Each path below is one point turned by a fixed rotation once a step. After each direction that follows a path, write how fast that rotation turns it, in deg/step (0 if it stays still).
Each turn is a multiple of 5 degrees from 10 to 175, or 0.
Each row of a path follows its step; steps can be skipped.
Path 1:
step 0: [  9  13  46  17 -11   1   7   1   4   5  11  18  -8 -41 -43  -9   0  -1
 -16  31 -19 -21 -13  -8 -28  19  -5  -1  -5  -3 -28  18  18 -24   3   0
  53  20]
step 1: [ 13 -15   7  29  30 -14 -22 -31   1  -2   5 -12 -22   1 -10  30 -12 -40
 -41  -3  -4 -50 -12  31  -7 -23  12  -3  26  15  20 -21   1   3   8 -18
  -6  12]
step 2: [ 18 -10 -22  19   7  -8 -21  54  -6  -3 -24   6 -42  -5  22 -16 -34 -25
   7   6 -21   8   0 -13   5 -25  28  -8 -12 -23  18 -15  -9 -31  -6  26
  25  -8]
step 3: [ -7   8 -16   5   6 -12  41  23  42 -26   1 -24  -5  25  15  -7 -22   5
 -33   2  10   7  10   3 -36  18  37   9  -6 -18 -44 -18 -11   2  13 -10
 -27  15]
step 4: [ -6  34   2 -57   1 -12  -2  21   0  11  -7 -14  -5 -42 -13  22 -15  21
 -12   6 -23  -3 -23  17 -27  18 -22  -8  21 -36 -13  11  -2 -22   7 -21
  30   4]
step 6: [ 39 -20  12  33  12 -12 -39  22 -38  -5   6 -24  -4 -20  20  21 -23 -12
  -3   4   8  54   0  13   6  -3  16  30   5  -3 -15  -5  13 -23 -10   7
  19 -20]
step 7: [ 34  45  12  14   1  -7  21  -6  33 -12 -30  14  -6 -20 -19   0 -19 -31
  14  -2  13   9  31  -8 -21   6  37  19 -18  17 -32 -12  12 -10  10   6
 -20  30]
step 8: [ 11  26 -16 -34   8   6  20 -12 -11  17 -14 -31 -11 -25   5   5   5 -17
 -33  41  11 -13 -20  27 -16 -28 -28  20  13 -36  10 -18  16 -22  17  18
 -18  14]
step 9: [ 10  -2 -32   3 -27  -9  23  -7  -5   8  -8 -19  23   3  11 -24 -36 -18
   5   3 -25 -22  27  37  19   5  22 -44  25 -13  11  27  -6  -8   3  20
  34  22]
Directions:
[ -3   7   1   3  -4  -4  -6  15   6   4  -6  -4 -14   3   2  -4   2   4
  -2 -10   4   7   9  -1   2  -7  -1   9  -5   5   2  -4   8   4   9   4
  -8   4]	80
[  5  -4 -19 -11  -4   6   3  -5   0  -1  -5  -1  -4   6  -1  -6  -5   4
  -4  -7  -2  -4   1  -2  -9   4   3  -1  -6 -11   4   7  -2  -7   7   6
 -11  -2]	65
[  3  -4   1   5  13  12   2   6   3  -2  -6   0   4  -7   2   5   6   4
   3  -6   2   7   1   5   0  -8   2  -5 -14  -4  -2   0 -13  -4  -7  -2
  -6  11]	85
[ -2  -9   8  -3   7  -1   5  -4  10 -11  -4   2   4   6 -10 -11  -2   2
   9   0  -1   2  -3   1  -7  -3   8  -2   5   3   3  -2   4  10   8  10
   2  11]	160
[-11  -3  -9   8  -3   7   5   1   0  -7  -8  -3   1   2   7   0   1   0
   1   4  10   0   6  -1  -6 -11  -2   8   5  -4  12   6   4   0 -10   1
  13  -4]	110
Path 2:
step 0: [-53 -10   9   6 -16  -7 -21  -6  25   1   3   0   5 -14  -7   4  24   3
 -16  -9 -27  -4  -1 -22   6  29  19 -13  29 -18   3  17  31 -17 -24  22
   7  12]
step 2: [ -3  -4 -21  -7   3   0  25   2  -5 -17  38 -15  32   3  14  -8  14  23
  26 -19  -3  -1   2  19   2  -7 -12   4   3  56  11 -19  18  24 -14   3
 -14  23]
step 3: [  1  23  24  23  24  26 -20  16  -7  -2  14  -4 -21 -16  12 -32  15  18
   3   9  -1 -11  13 -38  12  13  15 -22  18  41  33  11   9   1   3   1
  -6   8]
step 4: [ 22 -12 -21 -26  -3  19 -14  12 -23  11 -23  -2  -7 -11  14 -11 -16  -9
  43   9  19 -18 -10 -32   2  -9 -15  11   9  -9  31   4 -10 -19  31  21
 -22 -16]
step 5: [ 17   9  -8 -40  12  36  30 -17   0  -9  19  -9 -19  13 -21  30   2 -34
  13 -18  -9 -10  11  31  11 -11   0 -11  -5   7  23  -7 -14  11  24  -5
 -12 -15]
step 6: [  9   6  44  -1  13  -7   8  46  11 -17 -10  -7 -23  -2 -11   1  11 -10
   2 -17 -24 -11  -2 -13   1 -12  13 -45 -30  -9  -8   5 -31   0  16 -12
  23   6]
step 7: [ -8 -20  14   3  -5  -2  10  -6  15   0 -38  30  -9 -18  19 -10 -10 -33
   8 -16   1 -16  29 -24 -37 -10  -6  15 -24 -33 -32 -11   2  -5   7  -3
 -16  -8]
step 8: [ 13  -8   1  -9  10 -10  11 -15 -37   9  13  12   4  -1  24  30  -9 -10
 -20   3 -12  -9  39  43   1  13  11   7  20 -15 -46 -16 -11   2  -7 -13
   9 -15]
step 9: [ 38 -30  31  18   8 -26 -21  -7  -9   9  10 -15 -13  16 -16 -12  11  13
  -8  21  -8  25 -12  16 -27   3  -3  -7 -11   4 -17 -25  -4   2 -29 -12
  29  22]
Directions:
[  1  -3  -9 -10  -3   7  -1  14  -5   3   3  11  -6   5  10   1  -2  -3
  -5  -1   1   7   0  16   1   0   1  14  -3  -2  -1   2   2   2   0   8
  -6  -4]	110
[  0   4   5   7  -4   2   9   9  12  -1   3  -9   0   7   4  -4  -5   2
   3  -2  11   7   1   9  -3  -4  -2 -12  -6   1   2  -3  -9   6 -13   4
  -6   0]	95
[ 12  -3  -3   4  -5   5  -1   3  -1   9  -3   1   0  -9   5  -2  17  10
   1   7   0   3  -9  -5   4  -5   5   0 -10  -7  -2   4 -12  -1  -3  -2
   6  -1]	135
[-1 -9 -1 -5 -5 -2 -3  1 -5  3 -5  3  5  9  2  3  3  1 18 -5 -8  1 -8 -1
 -9 -9  3 -9  2 -2 -2 -3 11  0 -7  9  2  7]	160
[  8  -5   3   0  12  -4   3   3  -3  11   2   5  14   5  -2 -13   3   0
  -2   1  -4   1   3  -1   5   7  -5  -3   4  -3  -6   3   4   5  -5  -7
 -16   4]	55
[ -6  -6   6   9  -1   0  -6   9  -2   1   5  -5 -14   4   1   1   3  -1
   0  10  -7   8   0   2  10   2  10 -12  13   0  -6   1   2   5   8  -1
   1  -2]	130
